Each row is where one point has got to under a steady rotation. How many ticks took it there?
The counts run from 0 to 692.
[145  99 163 134 118 108 131 111  90 146  98 162 125 107 101 137 115 135
 156  93 132 145  95 151 100 175 147 128 114 175 115 114 118 115 173 109
 142  90 162 140 156 155  90 100 120 100 185]
685
[175  92 170 119 132 136 147  94 108 125 115 172 129 135 110 152 126 129
 149 112 119 159 123 143  89 157 152 133 126 178  95 127 134 117 149 137
 147  84 170 158 147 144  94  88 113  92 179]
650
[160 104 169 118 134 136 147  92  84 120 101 161 143 124 125 143 131 125
 157  74 116 131 101 137  98 174 144 136 106 171 102 121 120 125 158 108
 148 104 170 163 148 156  97  98 104 103 174]
668
[162  96 171 114 127 137 142  87  92 131 111 184 122 127 107 147 135 135
 156 102 121 156 110 129  99 154 162 144 106 150  92 111 138 126 148 141
 149 112 163 166 142 163 101  94 110  82 172]
300
[151  91 193 118 131 135 149 101 100 132 115 159 134 142 102 129 153 124
 141 118 103 150  92 137 127 160 157 156 109 178  89 111 142 125 151 115
 136  98 156 154 164 154 108  92 113  82 163]
658
[148  91 170 131 140 158 139  88  99 125 131 177 143 127 102 139 111 134
 144  99 114 130 115 121  82 162 150 146  99 188  85 153 113 106 141 119
 128 108 162 162 155 142  90 109 102 104 150]
47
[152  86 179 125 142 156 136  98  86 122 120 179 153 128 108 139 108 123
 136 118 108 130 116 128  92 159 144 156  87 181  80 151 114 106 137 124
 129 107 151 164 159 151  95 119 101  94 153]
44
[162  89 180 122 109 153 129 105 101 131 137 185 120  92 100 120 147 127
 155  81 120 149 102 138  95 156 138 133 105 166 116 131 134 115 161 113
 147 109 146 156 166 176 102 132 119  97 165]
269
[156  94 172 125 113 108 124 113  91 144  96 163 128 111 103 131 132 120
 151 102 125 143  87 156 104 170 140 140 107 176 114 120 129 109 172 108
 145  87 155 136 163 168  98 121 116 102 185]
688
[161  98 163 121 127 123 130 105  92 130  98 185 127 104  99 137 105 139
 150 124 134 138 115 137  83 150 159 150  86 159 100 135 128 107 162 132
 139 110 169 152 155 163  94 132 108  92 179]
365
[146  87 192 126 130 164 131 115  80 129 121 165 149 112 126 138 108 112
 152 105  83 133 120 134  93 158 133 150 104 163 101 134 103 101 151 107
 130 109 154 164 165 137  96 108 110  96 168]
244
[162 105 172 115 118 123 145 106 104 124 101 158 120 110 107 130 133 133
 155 102 115 130 100 144  93 155 161 147 109 174 114 127 132 115 177 101
 143 103 180 152 162 159  99 120 107  96 184]
167
[160  92 169 115 108 146 132 112 100 127 130 187 123  86 103 134 128 132
 148  86 119 150 113 148  87 157 143 131 107 164 115 132 117 117 171 118
 144 110 145 164 167 167  99 124 120  87 175]
266
[172  96 175 114 131 140 137  83  87 131 109 180 124 135 114 146 143 127
 158  97 120 153 107 131 100 156 151 149 107 150  92 112 140 124 146 134
 155 107 163 161 139 168 104 102 107  89 171]
302
[128  83 186 140 133 155 132 106  91 147 128 164 138 127 103 137 104 126
 158 116  88 141 117 125  97 156 155 154 113 172  91 128 113  95 147 114
 120 104 165 151 159 123  91  84 113  93 164]
579
[175  94 171 116 129 135 147  93 110 123 118 169 127 138 109 150 134 129
 149 107 118 157 120 143  89 158 153 137 128 183  99 127 136 119 152 133
 151  82 172 155 147 147  94  90 113  93 176]
651
[148  84 193 125 134 145 134 109  86 132 129 183 135 116  93 122 138 130
 141 130 119 168 107 144 120 161 149 142 102 162  89 109 139 134 153 133
 135  99 136 158 167 153 104 105 129  73 164]
459
[148  96 157 128 124 120 124  88  85 140 109 190 124 115  88 139 114 140
 145 107 143 143  99 135  89 165 151 145  87 165  92 132 119 119 159 132
 140 108 146 152 149 176  91 127 110  90 165]
200
[175  95 169 115 129 149 141  86  94 117 121 187 134 118 110 140 144 128
 147  84 131 153 106 133  94 165 142 132 103 168  95 129 136 128 145 133
 151 103 150 166 150 171 101 112 109  96 160]
468
[147  80 176 138 121 127 118  93 106 155 125 181 121 137  79 129 138 127
 140 124 119 148  92 132 105 154 149 162 102 186  86 134 136 100 142 122
 131  92 145 131 159 166  98 117 111  98 156]
556
[162  83 186 139 139 131 116 113  88 138 107 172 138 123  98 119 114 116
 152 143 123 152 112 144  93 156 138 154 100 176  96 139 140 103 146 123
 137  79 160 131 166 152  95 136 116 107 174]
23
[157  99 178 124 126 127 135  97  80 139  92 156 129 123 121 134 132 123
 171  85 111 134  91 129 103 167 151 148 104 153 107 108 132 110 157 106
 147 108 177 149 148 162 101 106 103 103 181]
503
[170  81 185 124 131 143 137 113 100 128 121 178 151 126 102 137 137 116
 130 121 118 166 109 147 114 163 133 132 111 188  93 126 136 119 137 139
 137  75 137 152 168 150 101  97 120  90 165]
125
[143  96 186 130 133 114 123 114  78 139 102 160 128 118  99 120 126 123
 157 130 123 148  93 159 110 169 144 149 103 165 101 115 130 125 173 105
 142  90 153 135 167 158  98 130 123  92 182]
523
[142  86 196 125 130 160 127 112  74 136 117 165 147 121 124 137 117 108
 157 105  79 133 112 135 101 160 134 161 101 156  96 125 108 103 150 104
 132 112 151 159 162 144  99 110 109  94 166]
242
[152  97 183 121 132 124 135 124  82 122  97 168 145 105 102 122 112 125
 135 135 119 137 103 154 106 164 146 149  86 172 101 128 124 120 168 114
 134  98 149 150 175 158 100 134 116  85 178]
527
[133  83 173 143 111 139 119 103 100 161 134 168 118 113  97 138 120 128
 168  84 104 149 106 137  91 163 144 138 127 169 111 119 112  97 160 109
 135 100 158 141 152 144  88  91 122 101 172]
418
[153  87 175 130 134 134 122  89  96 138 129 173 131 150  96 139 130 115
 142 124 114 146 106 149  88 163 136 157 114 190  85 147 121 113 150 117
 143  80 147 138 154 157  94 124 112 100 162]
388
[136  80 181 133 121 131 122  99  96 154 119 183 130 132  83 136 126 128
 134 132 111 143  94 127 115 153 154 165  89 175  81 126 128  98 140 129
 121 103 143 143 161 162 100 108 109  85 157]
559
[138  94 167 126 120 142 124  80  81 146 124 177 127 131 107 149 128 122
 152  79 107 131  95 130  92 168 140 154 101 164  89 129 101 109 156 110
 140 115 144 155 145 170  94 109 104  96 158]
402
[149  98 172 120 117 127 151 105 102 135  98 163 130 112 106 139 126 143
 151  93 111 133  98 122 114 159 170 146  99 168 104 109 131 105 158 115
 127 119 178 161 158 151 101  82 105  86 176]
498
[149  82 171 137 135 141 142 101  91 138 111 173 150 120 105 142 114 135
 148  96 124 157 109 122 112 172 147 123 109 176  92 113 130 111 131 137
 127  94 158 159 152 136  95  67 115  95 164]
480
[149  82 176 140 114 140 121 104 103 147 140 187 112 100  85 123 135 137
 161  94 130 171 108 141  97 160 146 126 121 167 111 115 137 119 160 126
 141  96 149 143 160 158  93 106 133  93 171]
619
